In the data rows, the value 128 means zero.
Here is a table of points, one per row:
[141 107 141  39 153  59 116 146 186 107 156 135 158 114 156 102  65 145
 145 202 183 111 111 164 135 109 155 167  53 148 143 166 110 133 139 161
 107 134 166  62 138 155 136 112 175 176 183 130 218 138 127  98 155 175
 192 141 121 196 125  39 132  75]
[143 113  95 142 177 161 149 166  95  75 146 132 134  86  82 135  99 123
 178 117 143  34 121 151 116 166 128  83 160 151 119  86  83  67  92 164
 142  18 146 115 102  94 231 170 136 153  91 115 154  57 105 155 152 202
  78 123 116 132 104 113 157  93]
[120 185 140 145 128  70 119 104  90 142 100  88  84 192  95 116 103 168
 143 208 140 131 121  70 209 134  78 170  38  38  87  85  85 105 131 125
 157 133 136 113 140 137 172 160  88 167 170 103  88 123 182 152 153 198
 109 144 106 137 168 210 149 169]
[150 169 229 154 206 141 177 133 128  63 115  60 142 137 143 135 169 161
 130 129 199 154 199 150 173 135 158  84 148 110  78  65 147 128 158 103
 155 180 103 136  93 142 122  66 158 107 148 142 131  58  77  74 126  89
 177 156 154 164 109 144 171 181]
[176 150 109 185 127 168 110 146 132 118 148  83 213  69 137  47 104 111
 139 101  89 104 175 157 180 129 107 118 186 180 147  75 146  87 167 144
  64 189  76  94 157  94 106 188 141 164 135   0  58 148 192 141 119  80
 125 176 106 209 127 117 144 142]
[144  86  88  83 106 138 170 130 116 115 125 163  89  88 128  59 162  68
 165 157 111 132 175 138 188  23  97  84 108 136  83 120 129 157 161  75
 105  77 103 140 161 187 102 111 117 198  89 216 154 156 137 133 189 164
  56 163 191 141 105 129 145 147]
[ 99 181 139 105 105  86 113 164 104 179 119 117  90 169 153 113 133 139
 152 147 101 105 229 127  82 128 165 122 166 142 214 146 129 118 177 102
  69  64 138 186  93  40 160  78 172  50 147 172 138 131 207 170 152  83
 139 173 101 112 107 158 214 110]
[118  84 168 147  80 117  98  37  90 101  90 115 172 134 125 164 103  82
 111 147 102  86 177 176  75 160  87 134 157  80 158 110  59 167 139 135
  97 187  75 111 137 191 192  80  62 147  75 136 162 158 108 144  97 171
 124 176 104 124 138 117 152  68]
[167 126  64 134 180 153  55 166 156 135  69 183 171 124 109 136 130  94
 142  77 141  44  91 160 130 134 137 153  94 122 224 114 172 104  68 109
 165 204 160 122 120 220  93 171 181  79  96 186 140 124 121  95 134 123
 125 152 131  50 142 174 165 216]
[119 137 157 141 128 102 161 120 161 109 203 127  82  79 143 110  65 121
 175  86 160 119 167 115 105 170 140 135 115  94 122 153 189 109  94 134
  10  99 138 156  38 178  81 100  64 121 148 101  90 152 115 122 135 153
  46 128 111  65 191 127  98  99]
[118 152 131  92 106 102 143 177 137 161 101  65  94 122 164 149 147  91
  85  99 106  61  67 112 154 174 138 105  75 134 182 119 120 206 155 130
 180 123 132 141 113 129 185 123 115 126  65  83  90 145 115 134 177  23
 161  40 232  95 151  86 145 120]
[ 77  53 149 209  95  87 165 163 128 180 112 164 110 120 132  90 162  47
 131 127 166 189 147 209 107  92 131 143 118 199 148 147  70  80 127 197
 115 112 151 110 109 124 135 128  31  99 144 102 115 122  95 125  82 129
 215 132 158 163 108 195 100 205]
[ 94 116  76 138 193  61 182  99 154  74  65 150  70  76 180 128 150 156
 168 105  13 165  33 106  61 152 136 155 129 160  97 110 143 140 118 176
 129 180 167 160 141 134 115 127  82 153 119 132 148 159 162  70 131 100
 104 164 101  96  79 130 176 137]
[191 132 203 185  90  81 171 119  87  72 129 196 136 124  81  84 145 211
 112 122  72 127  64 113 162  68  67 124 193 136 180 154 155 153  63 131
 129 170 121 113  71 125 152  93 175  79 135 104 138 150 183 104 101 144
 113  44 180 118 145  97 158 134]
[ 75 211 148 198 116 192  93 142 166 183  82 155 132 112 102 114 133  53
 110 148 154 198  91  81 120 152 185 140 168 240 148 105  81 121  68 148
 101 128 134 136 100 169 153 133 176 156 156 168 127 173  90 130 219 101
  55  64  95 112 158 104 124  98]
[ 51  56 153 167 107 134  95  94 212  96 149 193 146 113 180 178   0 169
  79  94 125 171  97 174 104 127  94 119  91 138 112 155  78 111 169  75
 107 124  71 148 112 105  49 137 183 132  54 161  78  93 143 124 132 123
  69  98 141  99 110 200 149 139]
[192  97  88 120 159  66  95 140  52 178 115  78 171 118 135  83 172 185
 185 194 179 117 115  56 107 158 172 166 166 159 161 118 120 176 181  84
 133 139 111  93 194  81  85  99 155 140 102 115  78 147  60  83 144 182
 115  96 170 151  92 180  39  94]
[128 139 150 155 150 149  97  97 148 206 208 229 116 158 100 170 235 168
 150 188 142  63 108 132 164 111 104 136 111 151 111 165 180 181 133 157
 129 145  80 197 149  47 140 128 146 144 172 124 142 125 111 188 164  82
 184 226 192  68  86  97 150 104]
[131  81 153 130 173  63 165 102 118 183 166 129 163 104 152 181 137  83
  78  88 124 153 133  94 161  60 175 204  96 126 122  80 150 104 160  75
 134 150 149 177 188 132 170 194 118  68  87 126 213  92 117 157 133  80
  94  81  89  88 149 121 136 113]
[ 54 115  82  93  87 142 154 127 127 125  90 122 173 117  62 124 152 103
  85 134  73 101 177  51 121 176 141  93 102  58 143  96 119 112 122 157
  70 137  82 165  91 111 127 145 191  91 121 110 149 119 153  90 110 212
 152 106 152 156 104 101  36 157]
[109 141  80 113 152 158 167  89 132  87 149 125 161 102 185 105 146 243
 108 115  93 102 129 185 137 106 157 112 134 131 117 178 115 100 153 132
 201 178  36  86 123 143 102 141 121  63 144 121 114 206  47 202 157 148
 153  47  53 121 176 132 144 180]
[129 179  74 114 170 131  97 183  85  96  75 193  91 133 152 220  85 123
 149 151 145 176 204 162 134 161 115 177 133  94  85 208 171 120 134  68
 108 155 117  47 142 124 151 129  99 103 123  79  97 100 148 178  98 139
 104  77 162 175  64  74  92 164]
[ 95 135 160  93 137 141 121 150 143 185 100 109 133 100 132 155 143 173
 240  34 131 181  83 121 144  81  98 171 185  85 102 116  89  95  75 143
 153  83 166 169 167 126 161 114 192  89  59 100  72 211 125 130 118 122
 190 176 144 118 150  83 129 132]
[111  79  93 158 111 165 163 185 159 104 177 163 120  95 150 181 135 110
 108 115 102 154 158  77 132  92 147 162 120  94 199 139  91 174  39 118
 152  93 137 112 180  79 112 102 204 151 173  82 152 150  83 103  76 119
  91 134 111 162 210 158 163 115]
[129 164 146  69 108  62 151 164 179  90  80 101 153 156 114 159  82 107
  65 124  94  87 167 159 194 137 109 147 175 168  61 146  98 202  90 153
 145  85 139 163 174 105  42 162  73 100 161 203 128  62 104 151 106 147
 103 163 108  65 122 135  59 118]
[210 139 118  77  97 130  93 177 145 164 171  32 100 156 105 147 255 103
  80 159 138 158  80 128  95 121 104  98  89 145  52 212  80 137 127 107
  88 141 161 176  56 128 163 131 146 119  79 140 150 103 115 145 129 131
  75 180  84 148 121 160  73 133]
[188 197 130 153  64 173 111  84  48 108 180 113 129  93 189 152 113 172
 111  60 132 147 144 105 145 190 123 159  66 164 183 138  97  94 137 168
 177 103 124 137 179  75 184  74 120 160 151 201 136 110 135  83 142 122
 115 187 153 150 131 106  87 160]
[135  90 136 131 171 169 126 132 121 132 124  83  95 196 143 127 121 138
  94 128 132 136 103 136 172 170 159  98 136 122 164 107 153 123  53  61
  49  89  89 154 169 145 164  78 115 200 128 140  90 147 173 132 111 190
 197 113  42  73  92  92 130 155]
[131 117 127   8 178 189 129  99 119 131 109 162 163 110 159 176 122 111
 130 198 162 178 155 152 136 128  39  67 142 152 150 127 126 111 131 133
 143 107 152 167  82 165 119 115 120 152 165  80 136 160 158  65 102  87
 137  93  99  70 123 211  82  52]
[135 175  45 151 193  88  38  38 142 107 208  94  58 146  27  97 137 135
  87 113 121 152 134  89 121  63 153  67 174  79 136 121  84  90 108 142
 136 138 172  42 163  76  86 138 108 101 115 135 138 191 152 102 128  50
 175 127 174 115 137  87  83 122]
[125 128 155 202 108 210 238 161 149 189 162 106 168 154 179 166  93 121
  71 171  92  99 123 124  73 125 124  88 141 107  98 165 143  91 125  76
 165 155 250 124  96 123 110 153  55 127 140 172  99 149 148 101 132 123
 140 161 159 166  93 116 161  64]
[146 113 134 131  90 142  55 129  86 131  87 123 164 100 103 114 103  79
  89 171  95  87 108 184  35  74 102 186  75  81  50  99 215 121 131 157
 107  66 151 180 152 139 109  88 130 116 171 184  57 119  84 140  98  88
 122  61  73 156 102 108 150 110]
[ 56 117 146 164  87 170 144  64 146 110  79  88 109 140 117 128 222 124
 171  60 191  76  90 131 173 158 149 102  85 171  91 163 187 180 163 119
 146 115 178  48 157  84  48  93 126  86  93  84 191  62 208 140 121 116
 172  86 106 177 162 152 101  88]
[ 93  95 125 114  90 114  53 131 107 130 188 148 130 222 179  52  86  79
 152 108 104 142 129 173  84 170 150 132 205  84  71 113 188 165 149 134
 227 149 128 157  94 140 169 136 144 159 189  95 151  92 158 108 157 179
  85 128 148 128 148 113  85 174]
[130 104 137  64 115 174 140 103 137 143  98 121 131 155  68  65  65 192
  78  96 167 104 147  38  96 109 152 196 180 143 106 161 141  82 163 146
 172 107 103  85  57 206 123 135  83 227 143 123 132  93 121 172  43  90
  96 144 146 129 114 130 152 176]
[182 120 136 118 145 118 125 181 100  88 119 102 122 182  21 181  85 134
 221 121 144 176 120  98  50 122 135  80  85 163 136 112 166 161 128  96
 148 156  46 157 155 123 136 197  89 164 149 144 155 167 130 142 140 142
 171 128 130 179 183 132 124 100]
[146 153 132 116  54 128 158  94 148 137 146 191  66 142 152  94 176 115
 121 142 170 212  61 137 157 170 124  59 135  52 155  65 126 132 209 202
 122 123 149  59 142 160  49 212 146  72 116 129 130  44  50 156  73 129
 178 148  93 130 112 107 181  93]
These points spread out most along one direction. Take the direction at right angles to it along which they spread out most. Go by this last direction. For each point below, how far along it does it lie, from 0 to 99? The average is 50, and the first point in the table lies past the average. One standard deviation of the points above along it is 16.
[ 54 115  82  93  87 142 154 127 127 125  90 122 173 117  62 124 152 103
  85 134  73 101 177  51 121 176 141  93 102  58 143  96 119 112 122 157
  70 137  82 165  91 111 127 145 191  91 121 110 149 119 153  90 110 212
 152 106 152 156 104 101  36 157] 62
[191 132 203 185  90  81 171 119  87  72 129 196 136 124  81  84 145 211
 112 122  72 127  64 113 162  68  67 124 193 136 180 154 155 153  63 131
 129 170 121 113  71 125 152  93 175  79 135 104 138 150 183 104 101 144
 113  44 180 118 145  97 158 134] 34
[111  79  93 158 111 165 163 185 159 104 177 163 120  95 150 181 135 110
 108 115 102 154 158  77 132  92 147 162 120  94 199 139  91 174  39 118
 152  93 137 112 180  79 112 102 204 151 173  82 152 150  83 103  76 119
  91 134 111 162 210 158 163 115] 33
[192  97  88 120 159  66  95 140  52 178 115  78 171 118 135  83 172 185
 185 194 179 117 115  56 107 158 172 166 166 159 161 118 120 176 181  84
 133 139 111  93 194  81  85  99 155 140 102 115  78 147  60  83 144 182
 115  96 170 151  92 180  39  94] 80
[ 56 117 146 164  87 170 144  64 146 110  79  88 109 140 117 128 222 124
 171  60 191  76  90 131 173 158 149 102  85 171  91 163 187 180 163 119
 146 115 178  48 157  84  48  93 126  86  93  84 191  62 208 140 121 116
 172  86 106 177 162 152 101  88] 44
[ 99 181 139 105 105  86 113 164 104 179 119 117  90 169 153 113 133 139
 152 147 101 105 229 127  82 128 165 122 166 142 214 146 129 118 177 102
  69  64 138 186  93  40 160  78 172  50 147 172 138 131 207 170 152  83
 139 173 101 112 107 158 214 110] 54
[167 126  64 134 180 153  55 166 156 135  69 183 171 124 109 136 130  94
 142  77 141  44  91 160 130 134 137 153  94 122 224 114 172 104  68 109
 165 204 160 122 120 220  93 171 181  79  96 186 140 124 121  95 134 123
 125 152 131  50 142 174 165 216] 22
[128 139 150 155 150 149  97  97 148 206 208 229 116 158 100 170 235 168
 150 188 142  63 108 132 164 111 104 136 111 151 111 165 180 181 133 157
 129 145  80 197 149  47 140 128 146 144 172 124 142 125 111 188 164  82
 184 226 192  68  86  97 150 104] 53
[118  84 168 147  80 117  98  37  90 101  90 115 172 134 125 164 103  82
 111 147 102  86 177 176  75 160  87 134 157  80 158 110  59 167 139 135
  97 187  75 111 137 191 192  80  62 147  75 136 162 158 108 144  97 171
 124 176 104 124 138 117 152  68] 59
[135  90 136 131 171 169 126 132 121 132 124  83  95 196 143 127 121 138
  94 128 132 136 103 136 172 170 159  98 136 122 164 107 153 123  53  61
  49  89  89 154 169 145 164  78 115 200 128 140  90 147 173 132 111 190
 197 113  42  73  92  92 130 155] 62
[135 175  45 151 193  88  38  38 142 107 208  94  58 146  27  97 137 135
  87 113 121 152 134  89 121  63 153  67 174  79 136 121  84  90 108 142
 136 138 172  42 163  76  86 138 108 101 115 135 138 191 152 102 128  50
 175 127 174 115 137  87  83 122] 50
[131  81 153 130 173  63 165 102 118 183 166 129 163 104 152 181 137  83
  78  88 124 153 133  94 161  60 175 204  96 126 122  80 150 104 160  75
 134 150 149 177 188 132 170 194 118  68  87 126 213  92 117 157 133  80
  94  81  89  88 149 121 136 113] 31
[146 153 132 116  54 128 158  94 148 137 146 191  66 142 152  94 176 115
 121 142 170 212  61 137 157 170 124  59 135  52 155  65 126 132 209 202
 122 123 149  59 142 160  49 212 146  72 116 129 130  44  50 156  73 129
 178 148  93 130 112 107 181  93] 37
[143 113  95 142 177 161 149 166  95  75 146 132 134  86  82 135  99 123
 178 117 143  34 121 151 116 166 128  83 160 151 119  86  83  67  92 164
 142  18 146 115 102  94 231 170 136 153  91 115 154  57 105 155 152 202
  78 123 116 132 104 113 157  93] 63
